128 stands for zero in the data rows.
The table, row by row:
  137  100   93  183   68  138  136  154   89  154  141   74  127  147  133   96  174  145  105  147  154  161  163  130  130
  113  175  113   98  157  121  176  169  132   96  136  118  128   96   88  143  147  147  162  167   74  125  113  143  119
  114  106  126  139  121  132  183  109   96  147  163   93  113  113   96   95  156  136  168  125  140  131  164  133  178
  164  119  113  115  163  121  112  106  117  154  133  182  182   68  104  168   72  106  130  114  101   67   43  159   77
  141  114  106  122  130  144  119   56   97  148  157  125  114  164  104   85  122  160  188  129  115  125  170  158  162
  182  124  129  116  120  133   64   89  153   95   73  181  141  133  125  182  105   92   66  105  143  122   90  127   83
   79  137  183  114  134  130   93  202  218   92   83  138  128  151  187  154   79   97   50   61  189  137  102   61  111
   81  105  164  153  148  155  112  118  173   90  116  119   90  124  139  105  119  126  117  107  183  113  137   91  131
   91  139  195  171  140  159   35   64  149  144   87  127  102  151  195  103  106  141  119  135  171  159  209  154  166
  143   71  151  135  188  133  106  107  153  115   96  171  126   86  114  175  113   88   66   94  151  104   75   96  107
  123   88   89  129  116  140  165  102  102  135  153  117  115  105   93   51  160  169  206  125  108   45  102  129  126
  166  112  125   18   62  131   68   57  218  109   91  196   96  155  202  217  112   83    0   17  143   26   63   63   89
  117   86  171  134  124  157  100  112  123  156  114  151  106  109  107  125  121  128  104  111  135  130  134  103  111
  112  149  196  145  162  115   61   92  121  157   85  177  127  153  200  116   61  140  181  132  147  186  163  182   98
  122   94  131  164  134  139  102  127  104  144  108  133  127  103  144  101  145  146  144  151  135  131  130  162  113
  136  151  110   71   86  115  168  129  145   95  162  120  136  117   77  159   92  101  110   76  140   77  127  102  128
   95  148  143  102  183   94  198  176  155   76  121  103  139   89   97  139  116  127  134  106  138  124  108   96  167
  143  170   55  112   61   99  185  205  105   74  154   81  137  139  119  121  197  108  121  195   94  123  146  126  150
  100  131  153  124  118  135  153  109  130  144  127  128   87  134  152   95  164  157  168  133  108  132  130  144  119
  101  156  149  113  173  126  152  162  140  111  114  137  117  101  126  141  153  157  154  168   92  161  136  135  118
  137  170   86  133   80  104  146  192  103  121  143   89  156  159  148  120  159  134  117  185  111  157  148  132  138
  165  173   89  103  142  121  118   73  110  148  157  145  152  181  148  130   72  144  189  128  124  149  156  167  137
  134  170   89  103  120   99  190  174  111  115  181   93  159  152  111  129  126  114  153  146  103  137  139  108  166
  140  162  102  103   90  131  174  116  125  135  159  119  108  140  136  133  159  128  162  138  118  130  140  140  137
  129  136  120  133  162  120  169  146  112  134  149  119  132  109  100  119  168  152  173  167   80  142  109  153  132
  133  155  103  150  134  111  130  181  120  135  119   99  163  125  144  141  144  148  105  166  104  159  102  149  109
  133   98  141  138  173  143  116   81  110  172  128  161  131   89  139  157  130  112  128  134  114  105   93  161  135
  157  146  103  126   93  122  130  162  108  132  146  127  145  134  123  145  177  103   97  182   78  127  117  130  139
  148  134   90  138   73  111  125  193  104  116  128  107  143  150  143  130  187  116   88  181  106  153  140  117  136
  113   85  180  159  134  158   92   77  133  207  131  134  117  123  140  143  126  118   68   96  118  120  101  133  113
  149   95  104  150  134  132  109  142  115  155  118  138  154  127  150  142  111  136   97  117  152  144  114  126   98
  104  130  137  125  185  109  179  166  156   90  122  104  140  112   92  122  132  147  136  115  132  143  101   89  156
  103  106  120  178   76  144  141  142   96  133  137   75  103  144  122   56  170  159  171  149  156  146  181  133  138
  133  122  123  117  102  137  146  129  105  136  138  127  105  106   69  136  134  116  150  125  108  100  143  138  108
  125  150  111  113  161  123  175  143  116  135  165  112  127  133   92  127  139  159  180  152   87  156  145  138  146
  160  120  152  135   96  132    0  175  235   39   47  171  149  214  141  195    9   57    0   10  232  149   94   21   20
  142  119  147  121  166  135   97   95  110  177  119  188  157   77  136  154   89  126  141  132  103   95   77  166   93
  114   81  143  144  186   95  183  108  120  122  140   96  141   84   93   90   90  113  157   62  190  111  126  105  217
  110  127  168  170  133  144   52   73  162  113   97  121  102  189  184   87  116  132  131  110  194  146  175  123  163
  133  137  157  153  157  125   93   80  107  168  122  150  132  147  156  111   89  145  177  136  130  174  158  173  125
  126  169  102  102   90  112  160  178  109   91  139  119  114  126  123  126  183  120  147  200   75  132  158  137  144
  126  117  113  128  106  150  163  105   89  167  179  112  108  121   86  110  152  143  172  145  102  126  155  143  141
Each row belongs to one hidden group. There are 8 groups. Groups can overlap: rows of different groups may look alike.
Rows drawn again from the table, each followed by its group:
  165  173   89  103  142  121  118   73  110  148  157  145  152  181  148  130   72  144  189  128  124  149  156  167  137 A
  114  106  126  139  121  132  183  109   96  147  163   93  113  113   96   95  156  136  168  125  140  131  164  133  178 B
  164  119  113  115  163  121  112  106  117  154  133  182  182   68  104  168   72  106  130  114  101   67   43  159   77 C
  112  149  196  145  162  115   61   92  121  157   85  177  127  153  200  116   61  140  181  132  147  186  163  182   98 D
  101  156  149  113  173  126  152  162  140  111  114  137  117  101  126  141  153  157  154  168   92  161  136  135  118 E
   91  139  195  171  140  159   35   64  149  144   87  127  102  151  195  103  106  141  119  135  171  159  209  154  166 A
  148  134   90  138   73  111  125  193  104  116  128  107  143  150  143  130  187  116   88  181  106  153  140  117  136 F
  113   85  180  159  134  158   92   77  133  207  131  134  117  123  140  143  126  118   68   96  118  120  101  133  113 B
   79  137  183  114  134  130   93  202  218   92   83  138  128  151  187  154   79   97   50   61  189  137  102   61  111 E
   95  148  143  102  183   94  198  176  155   76  121  103  139   89   97  139  116  127  134  106  138  124  108   96  167 E
  133  137  157  153  157  125   93   80  107  168  122  150  132  147  156  111   89  145  177  136  130  174  158  173  125 D
  110  127  168  170  133  144   52   73  162  113   97  121  102  189  184   87  116  132  131  110  194  146  175  123  163 A
  125  150  111  113  161  123  175  143  116  135  165  112  127  133   92  127  139  159  180  152   87  156  145  138  146 E
  137  100   93  183   68  138  136  154   89  154  141   74  127  147  133   96  174  145  105  147  154  161  163  130  130 B
  182  124  129  116  120  133   64   89  153   95   73  181  141  133  125  182  105   92   66  105  143  122   90  127   83 D
  133  155  103  150  134  111  130  181  120  135  119   99  163  125  144  141  144  148  105  166  104  159  102  149  109 E
  160  120  152  135   96  132    0  175  235   39   47  171  149  214  141  195    9   57    0   10  232  149   94   21   20 D
  137  170   86  133   80  104  146  192  103  121  143   89  156  159  148  120  159  134  117  185  111  157  148  132  138 F
  117   86  171  134  124  157  100  112  123  156  114  151  106  109  107  125  121  128  104  111  135  130  134  103  111 B
  126  117  113  128  106  150  163  105   89  167  179  112  108  121   86  110  152  143  172  145  102  126  155  143  141 B
  129  136  120  133  162  120  169  146  112  134  149  119  132  109  100  119  168  152  173  167   80  142  109  153  132 E
  123   88   89  129  116  140  165  102  102  135  153  117  115  105   93   51  160  169  206  125  108   45  102  129  126 G
